One turn or mirror swaps these rows in pairs. Which row does each one swap with?
The rows were stretched afterwards, more along some directions than others.
pegor: [-15 -10  -3 -20  14 -17  -9  -6   2 -14   6 -20  16   9  17 -10  29]
nida: [-14  -8 -11 -23  13 -19 -11  -4   5 -13  -1 -19  24  12  16 -19  26]
Deta: [  4 -16 -12 -52  -2  -3   7   4   6  20  -8   5  33   8 -39 -17 -10]
riton: [  5  22  10 -31  11 -12 -20  -3   3 -10   0  -9   7  11  -5   8   6]
gakeb: [  1  11   3 -30  21 -13  -8  -6   8 -22  -1  -6  14  15  -9  -2   7]
vitu: [-22 -28  -8  -6  -8  -1  -1 -14  -8   6  13  -7 -10  10 -35  -9  14]
Guno: [-21 -25 -10  -7 -11   8   0   1 -12   9   2   3  -3  -4 -30 -10  17]
bibu: [-11  -1  -9 -20  16 -20 -15   5  -5  -8  -6 -19  11   0  15 -16  28]
Gekem: [ 13   1  -4 -40   2   2 -13  13   5   8   1   8  18   3 -34 -15  -5]
zafig: [  3  -9 -11 -41 -15  -4   1  -6  13  10 -11   4  21  13 -31 -23  -1]
Dip: [-22 -12 -14  -1 -10   7  17 -15   5   6  11  -6 -16  17 -18  -5   7]
ril: [ -9  -5   1 -23  23 -20 -25  10   5  -5   1 -14  33 -11  -3 -14  36]
bifir: [-21 -20  -9  -2   1   5   3  -9   9   6   7 -21  -9   6 -20 -15  13]
Niv: [-23 -16   1 -21   9 -12 -19  -5   5 -14   9 -12  18   2  10  -6  38]
Kapuv: [ -1  20   4 -22  14  -2 -16  -3  -8 -29  -1 -12 -12  13  -5   0  10]
zase: [-20 -26 -10 -11  -7   3   3 -11   8  12  14   3  -7   1 -16  -9  20]
mosef: [  3 -17  -8 -41   4   3  15 -11  10   4  -1  -2   2  27 -39 -14  -8]
los: [ -7   6  10 -34  15  -3 -13   1   2 -14   0   5   4  -3  -8  -3  27]
sil: [-16  -5 -15 -17   3 -14 -16   5   2 -10   3  -9  14  -5  18 -18  32]
gev: [  6 -20 -12 -37  -3  -4  17  15   8  10  -5  21  32 -12 -36 -22  -3]
zor: [ 10  16   3 -38  15  -6 -17  16  -8 -22  -8  -8  10  -7 -14 -11   7]
guv: [  7  26   7 -27  17  -4 -11   4  -5 -25  -2 -16  -8   2  -1  -2   3]
vagab: [-25 -29  -7  -7 -10   7 -11  -3   2   6  17  12   0   2 -12 -12  33]
Vorag: [  1   0 -10 -41  -1  -6  13  -7   4   6   3  -3  19  20 -42  -9 -18]
muga: [-14  -5 -14  -4  13 -12 -20  -9   0 -13  -6 -25   3  14  13 -11  29]
let: [  6  14  -8 -37  13  -4  -7 -10   4 -16 -15  -9  -2  23   1  -7   4]
tifev: [ 15   3  -8 -35   8  -3  -5   7  10  14   2  -7  11  -1 -38 -11 -14]
firi: [-26 -22 -19  -4 -10  -5  13  -5  -8   5   7  -7   7   5 -24 -20  13]
nesab: [ 10  23   0 -36  12  -7 -24   5  -3 -20   4  -4   3   9 -13   4   4]
Bapo: [-27 -36  -6 -18  -7  15  15 -13   6   8   9   4  -6   9 -21 -13  14]
tolif: [  3  -2  -8 -45  -2  -4   7  -5  14  17  -2 -11  13   3 -33 -19 -20]
nosub: [-18 -10  -8  -1  16 -19  -9   0   0 -19   0 -14  16  -1   7 -17  32]
dani: [  8  -9 -22 -31   0  -8  20   0   3  11  -3  -5  18  24 -37 -19 -14]
gug: [  8 -15  -8 -33   9   3   2  10  -1   8  -3  -9  17   6 -48 -19 -13]
Nif: [-24 -29  -8   3 -17  -3 -16 -15   0   3   8  -5   3  15 -28  -9  31]
Sud: [-16 -28  -3   0  -1  -4  -6   4   3   5  16   5  18 -10 -35  -1  20]
zir: [-27 -31  -5 -16   4   5   3  -5  -4   8  13 -12   9  -3 -27 -16  11]
Neb: [  2  24   7 -36  18  -7 -16  -3   0 -15  -3 -12  -8  10   2   4   7]
sotek: [  2 -13  -3 -49   8   7  12   2  -5   5   0   0  12   5 -48 -17 -17]
Favat: [-14 -10 -11 -11   1 -19  -7   6 -10  -7  -8  -4  14  -2  14 -20  33]

tifev swaps with zase
Favat swaps with riton
gug swaps with Bapo
Vorag swaps with firi

One turn or mirror swaps these rows in pairs. Which row does each one swap with?
The rows were stretched afterwards, more along some directions than others.
sef: [ -5  10   7 -17  -1 -12 -23  10  -2  13   7  19  17   6  -7  -7  11  10
 -12  -6  -1   8  -6  11  22  -6 -10  18  10   4  -2   9  -3]
Gem: [ 15  -3 -11 -21   2  -9 -11  20 -10   8  -6   7  37  -8   8  -1  15  13
  -8  -3   3  -9   2  12  -2   0  -9   2  -5  -4 -13  -3  -7]
danip: [ 31 -12 -14 -26  -2 -32 -23   8   0  -8 -14  -4  18  -2  19   9  -9   9
 -10 -16  27   4  -7  -7  -5  14  10 -31   1  -7  -3  19 -13]
diba: [ 18  -6 -15 -11 -13  -4 -22  -9 -11 -16  -1  26   8  11  23  -2  -9  28
   5   1   0  -2  11  12   5   9  -5  -6  10  10  -5   0  -7]
gepup: [ 13  -5   5 -12   8 -12 -25   3  -9 -10  -8   4 -35  15   5  11   6  -3
  -7   1  11  15 -19 -12   3  10  11 -15   3   2  21   6 -13]
gike: [-10  18  -6   3  10 -17 -23  -6 -27 -11   7   0  -3   2 -14   4   4  -4
  -9 -10   5  20  -8  -9   1  -4  10   6  27   0   9  -8 -11]
sufut: [ 14  -8  -7 -15  26 -15 -26  13  -1  -8 -21   9  14  11  19   9   8   5
 -19  10   4 -12  -2  16 -12  -5  -4  10  -9   4  -4   1 -12]
dunin: [ 15 -11  19  11  13   4 -15   4 -10 -16  -7  -4   0   4  -3  16 -12 -10
   2 -14  17  11 -10 -18  -7  12  -2 -10  24   4  17  14 -11]
kel: [-15  20   4 -18  -6  -5 -16  -8 -13  13   5  17   6  -1  -4 -12  10   3
  -6 -13  -2   9  -2   3  20  -8   0  16  19   7   3   3  -4]
Gemek: [ 15  -9  -6 -22  10  22 -11  -8 -22  -4  -9   4  15  -8   7   5 -18  13
   3  -2   3  -4   2  -4   4  -2  -3 -18  16  -2   5  -9 -17]
zegul: [ 18  -1  -9 -23  -6  10 -14  -7 -21  -6  -3  15  17   0  19   1 -16  22
   2  -2   2  -3  14  10   5   5  -3 -16  13   8  -2 -10 -13]
tufep: [ 22  -2   2 -19  -7  -3 -14   1 -10   2  12   6  13   4   0  18  -7   6
   0   0  -4   4  17  20   7   2  -2 -11 -12 -11 -24   4 -16]
Gugir: [ 18  -9  12  -7  13  -8 -20  11  -7  -9 -13   0 -20   8   6  12  -1  -5
  -4  -1  20  14 -16 -12  -6  12   4 -21  14   5  25  10 -11]
belol: [  5 -17   3  -7  29 -20 -37  30   2  12  -6   3  18   9  -1   5   5  13
 -28   1  10   9 -14  14  12 -15 -11   9   0 -10   2  17 -10]
Fupu: [ 19 -11   5  -7   0  -2 -14  -5  -8  -4  14   6  21   6  -7  18  -7   5
   2  -1  -4   3  14  21   7  -4  -6  -2  -5 -11 -24   6 -18]
duv: [  4   9  -3  -5  -4 -21 -22   6 -11  -7  18  13   3   6 -11  21   6   0
  -8  -6  -7  -6   7   4  -5   4   6  10 -12   0 -14  -4  -2]
pamu: [  6  -2 -12   7  18 -27 -36  17 -20  -8  -2   1  15   9 -16  10   8   3
 -11  13  -4  21  -5  17  -6  -3  -3   5   1   2   8   2 -15]
Lekek: [ 24 -28   7  -9  10  -1 -23   0  -8   1 -18   5   7   2  20  18 -31   9
 -11 -10  12  -8   3  -4   1   5  -3 -43  -3  -7 -19  17 -15]
feg: [-12  20  -1   0   9 -15 -23  -4 -28 -11   4  -2  -9  -1 -13   3   6  -4
  -8  -9   3  20 -10 -10   0  -4   9   9  26   2  12 -11 -12]
mukat: [  9 -27   5 -20   7  -9 -19   3 -11   9  14  12  21   3   9  25 -19  13
 -17 -10   0   7  -8  16   6  -5  -8  -6  -7 -12 -18  13 -14]
kud: [-13  20  -6  -2   3 -16 -20  -6 -24 -11   3   3  -3   0 -11   3   5  -3
  -8 -10   2  19  -6  -8  -1  -3   9   1  20   4  11 -12  -9]
Tarom: [ -8   0  -6  -1  20  15 -41  17 -15  10  -7  -2 -15   5  -8  11 -25  13
 -30  -1  -4   9  -8  -2  21   1  -5 -23  -7 -11  12   2  -8]
mitus: [ 16 -20   5  -6   9  -4 -23   1  -9   2 -14   6   0   4  22  20 -31   8
  -7 -11  15 -10  10  -6  -7   3  -1 -35   1  -7 -19  13 -10]
Rapa: [ 12 -25   6 -21  10 -16 -26   0 -10  -4  12  10 -12  16   6  23  -8   4
 -10   2  -1  13  -9   8   7  -4   4  -7 -13 -12   2  13 -19]
Keban: [  6   6  -2  -5   1 -24 -21   7  -6  -7  18  14   0  10  -7  23   3   1
 -13  -6  -4  -7  10   5  -8   3   9   8 -13  -1 -15  -5  -2]
kiv: [-12  18  -1  -1   9 -14 -19 -12 -23 -15   6   2  -4   4 -13   1   7  -4
  -4  -9   1  19  -8  -9   2  -5  10   6  29  -1  11 -11 -11]
Borig: [ 20 -20   1  -2   3 -16 -37  10   0 -22   3   1  -4  19  20  13  -7  20
 -23  -8  19   7 -14   9   8  12 -11 -11  -5  -9  -8  13 -15]
Nim: [ 20 -33   5 -19   6   7 -17   7   2 -19  -3 -15   8   0   1  15  -1  10
 -14 -10  23   4 -18  -7   5  11  -4 -17 -14 -25  -3  17 -20]
pavim: [  9 -14  19  10   8  -3 -17  -1 -11 -11  12   3  27   3 -10  13  -8  -1
  -2  -8  -3   3   6  11   6  -8 -10   9  14  -6 -20  12 -17]
kupar: [ 25   5  -8 -31 -15 -13 -15   5  -3  12  -2   5  -7   3  14  14  -6  10
  -4  -6  11   8   5   8   1  12  12 -34 -15  -8  -8   8  -9]
Gik: [  2 -18   3 -11  41  -5 -35   9   0  -7 -21   4  -5  15  13  20 -12   2
 -29   8  -1  -1  -9  11  -3  -6  -1  -2  -8   1   9  11 -14]
sek: [-13  -2   2  -4  30  12 -38  14  -8   6  -9   3 -21  12   0  21 -24   4
 -29  -3  -7   3  -5   2  10  -2  -2 -11 -14  -6  17   3  -5]
tove: [-11  25   4 -11  -9  -9 -14 -13 -27  -1   6   8   0  -3  -7  -4   4  -2
   0 -14  -3  17   0  -4   8  -8   5   7  28   2   2  -7 -10]
Rasig: [-11  17 -10   1   8 -22 -22  -5 -25 -14   4   2  -2   3 -16   5   8  -7
  -5  -5  -3  20  -8  -4   0  -5   7   9  20   3  11 -12 -10]
vume: [ 14 -20   2  -3   2 -17 -37  13   1 -21   7   3   0  18  18  15  -5  24
 -20 -10  17  11 -12  12  10   8 -11  -6  -2 -12  -5  13 -13]
venu: [ -1  -2   3 -17   3   4 -12   6  -4  -8   8  -1   8  -4 -20  19  11  -5
  -5  -3  -6  -8  -3   0  -7   6   6  11 -21  -8   0   1 -10]
Kip: [ 23  -8  14  -2  12  -9 -20  10  -7 -14 -10   1 -16   9   6  14  -1  -3
  -5  -4  26  13 -15 -13 -10  15   8 -21  10   6  22  16 -16]
Lonar: [ 21 -19 -12  -9   5 -39 -30   5   1 -17  -8  -1  21   2  19   8  -8  17
 -14 -14  30   6 -12  -8 -11   8   6  -9  15  -3   1  19 -10]
setu: [ 18 -10  17  12  14  -5 -21   7 -11 -14 -10  -1 -15   9   2  13  -5  -4
  -2  -5  22  11 -17 -11  -5   9   3 -20  21   7  21  11 -15]
Figig: [  4 -15 -13   4  12 -22 -41  14 -19 -22  -3  -2  26  -1 -15 -10  10  24
 -16  -5  17   2  -5  -6  12  -9 -12  13  15 -11  -8  -4 -10]
Zubi: [ 17 -24  -5  -9  37 -18 -37  28  -2   7  -8  -7  22   8  -3  11  -5  10
 -28   1  15   9 -12  11   9 -15  -9   2  -1 -17   0  16 -17]
mozot: [-16  23   2 -12  -4  -7 -18 -12 -26   0   8   9   4  -2  -7  -8   4  -2
  -4 -13  -2  15   3  -5  15 -11   5  10  30   1   4 -10  -6]
felik: [ 17 -13  -7 -21  24  11 -13   2 -21  -5 -18  -8  18 -10   2  13 -18   4
  -3  -1   8   3  -5  -5  -2  -6   1 -16  12 -11   8  -6 -19]
puf: [ 25 -28   3 -15   3  -2 -20   6   0 -22   2 -13   4   3  10  13  -4  12
 -13 -13  27   5 -17  -4   7  12  -7 -14 -11 -24  -3  16 -22]
Lumif: [-12  21   0 -14  -6 -13 -14  -9 -22   0   7   6   2   0  -5 -17   7  -4
  -4 -18   3  11   2  -6  20 -11   6  18  25  -5   0  -1  -6]
mer: [  9 -15   5 -27   1  12  -4   7  -2 -10   8 -10  13 -13 -17  17  10   0
  -5  -5   3  -5 -11  -7  -1  10   5   0 -20 -19   2   6 -19]
lipap: [  9 -18 -11   4  13 -24 -40  13 -16 -27  -6  -8  29   0 -17  -8   8  18
 -15  -5  19   3 -10  -6  10  -9 -10  16  16 -14  -9   3 -15]
ris: [ 25 -25 -13   0  10 -14 -26  21  -8  -4 -21   6  33   7  -5   9   5  11
  -4  12   0  10   5  19  -5   7 -12 -11 -11  -1  -8  16 -12]
Buv: [ 16  -9   4 -12   8 -14 -26   2  -9  -9  -4   5 -34  22   8  14   1   1
 -12   3  12  16 -15  -6  -3   9  11 -15  -2   6  20   8 -17]
Nefa: [ 18  -8   4 -14   8 -10 -20  -1  -6 -10  -6   6 -30  19   9  12   6   0
  -7   3  15  15 -15  -9   2  12  13 -15  -1   2  20   9 -15]
kimur: [-13  23   7 -16  -7  -6 -22  -1 -20  11   2  12   6  -1 -11 -17   5   2
  -8 -12   2  10   1  -2  19 -10   1  14  22   2   0   2  -6]
Gover: [ 12 -14  16   7   3   2 -16  -2 -13 -13  12   5  23   4 -12  15 -12   2
   3  -6  -3   2  10  10   3  -4 -10   4   7  -7 -21   9 -17]
Zurat: [  6 -16 -11   4  11 -22 -43  14 -19 -25  -5  -2  28   1 -16  -9   5  25
 -16  -3  20   4  -5  -3  11  -6 -10  14  15  -9  -9   3 -14]
mutol: [ 11 -10  28   5  13   5 -12   8  -7 -15  -7  -3  -3   2   0  20  -9  -8
   4 -12  15  14  -9 -10  -7   7  -2 -15  23   0  21  10 -13]
tov: [  7  -9   1 -21  -1  10 -10   7  -5  -7   8  -4  12  -6 -23  17  12  -1
  -5  -1  -1  -5  -6  -5  -4   8   8   2 -21  -9   0   6 -18]
Visi: [  8 -15   6  -4  25 -20 -35  26  -1  10  -2   6  18   9  -2   0   4   9
 -25  -1   9   4 -11  12  18 -14 -11  13   3  -6  -3  19 -10]
pasor: [ 26   3 -11 -28 -11 -20 -15   7   2   6  -7  -3   4   0  18   9  -6   8
  -8 -14  23   8   0  -4  -2  17  12 -32  -7  -7  -1  16  -8]
nopek: [ 28 -29   3  -8   7   1 -22  13  -5   0 -29   5  14   3  11  11 -24  12
  -5   1  14  -4   4   1   1  12  -4 -42  -9  -2 -11  24 -15]
pote: [  5 -15  -2  -7  38 -11 -35   7   1 -10 -20   6  -2  18  10  20  -9   1
 -30  10  -4  -3  -9  13  -5  -7   1   0  -9   2   2   8 -15]
kol: [  2  10   0   2   0 -26 -27   5  -9  -6  16  11  -3  11  -3  20  -4   2
 -15  -9  -1  -3  11   3  -7   1   7   3  -2   0 -19  -6  -1]
Zad: [ 30 -30   2  -6   8   0 -20  14  -5   1 -31   4  17   4  12   8 -15  10
  -2   2  17  -2  12   4  -6  12  -8 -39 -10  -1  -8  21 -12]
boma: [ 18 -25  -3 -17  40 -13 -34  25  -8   6 -15 -11  24  -2  -3  17  -7   8
 -25   4  14   7 -16   6   4 -15  -6  -7   1 -17   1  11 -22]
dovam: [ 13 -15   3   0   4 -15 -38  12  -1 -16   9   6  -8  20  17  11  -9  25
 -21  -7  17  10  -8  13  12   6 -11  -7  -1  -9  -5  10 -11]
mor: [  3  -7  -2 -22  -1  -3 -11   7 -17  13   9  10  36  -9   9   9  -4  11
 -10 -16   0  -3  -4  12   4  -8 -13  -1   2 -10 -19   1  -8]
rab: [ -3   2 -15   5   8   6 -39  19 -24   1   1  -1   8   1 -16  -4  -6  25
 -23  -5  10  10  -4  -2  23  -1 -14  -8   3 -12   1  -8  -5]
Nera: [  8 -15  27  14  17   5 -16   3  -8 -18  -1  -3  21   4  -9  18 -16  -1
  -3 -14   8  12  -1  -4  -7   1 -10  -2  29   1   0  17 -16]
kib: [  1  -5   0 -22  -1   0  -8  15 -15  10   8   6  39 -11   7   9  -1  17
 -10 -14   0  -2   0  13   1  -7  -8   2   4 -10 -16   2 -10]
teke: [  9 -12  -1   0   1 -16 -40  13  -4 -17  12  13  -5  21  21   8  -5  31
 -18  -5  10   7  -3  14  14   3 -12  -1   3  -3  -3   7  -8]
dozi: [ 10 -17  -1 -14  37 -12 -30   9   2 -12 -23   7   0  13  11  15   1   3
 -22  10   1  -7 -12  10  -5  -7   0   5  -9   1   4   6 -17]
gikob: [ 10 -21  -9   4  13 -32 -41  12 -11 -31  -6  -7  31   0 -10  -5   4  19
 -16  -5  23   1 -11  -6   4  -4  -5  14  16  -7 -10  12 -18]
larig: [  8  -4   3  -1   6 -26 -28   2  -7  -5   5  14  -5   9  11  24 -14   5
 -13 -12   8 -10  14   0 -10  -4   6 -14  -2  -4 -22   1  -2]
Rekip: [-14   1  -1  -5  28  15 -34  15 -10   8  -3  -1 -14   8  -4  19 -28   6
 -30  -5  -4  11  -4   1  16  -1  -2 -17  -9  -8  17   3 -10]
Fusi: [ 15  -7   3 -12   6  -7 -23   4  -9 -11  -8   6 -31  18   8  11   0   0
  -9   1  16  12 -13 -12  -4  13  10 -20  -1   6  21   4 -12]
leza: [ 12  -3 -12 -21   7  -9 -13  17  -7   6 -13   9  28  -4  16   4  15  14
  -6   0   6 -12   0  13 -10  -3  -8   4  -5  -2 -10   0 -10]
kez: [ 17   0   6  -7   9 -13 -24   3  -9 -10  -5   5 -32  22   6   9   4   2
  -9   0  17  17 -18 -12  -1  12  13 -15   5   4  22   8 -16]
Gav: [ -1  -5 -17   6   9  -3 -45  18 -23  -5  -1  -3  12   0 -15 -11   0  27
 -21  -3  15   6  -3  -3  21  -8 -15  -5  12 -13  -2  -8  -7]

Lonar swaps with diba
Gik swaps with duv
boma swaps with tufep

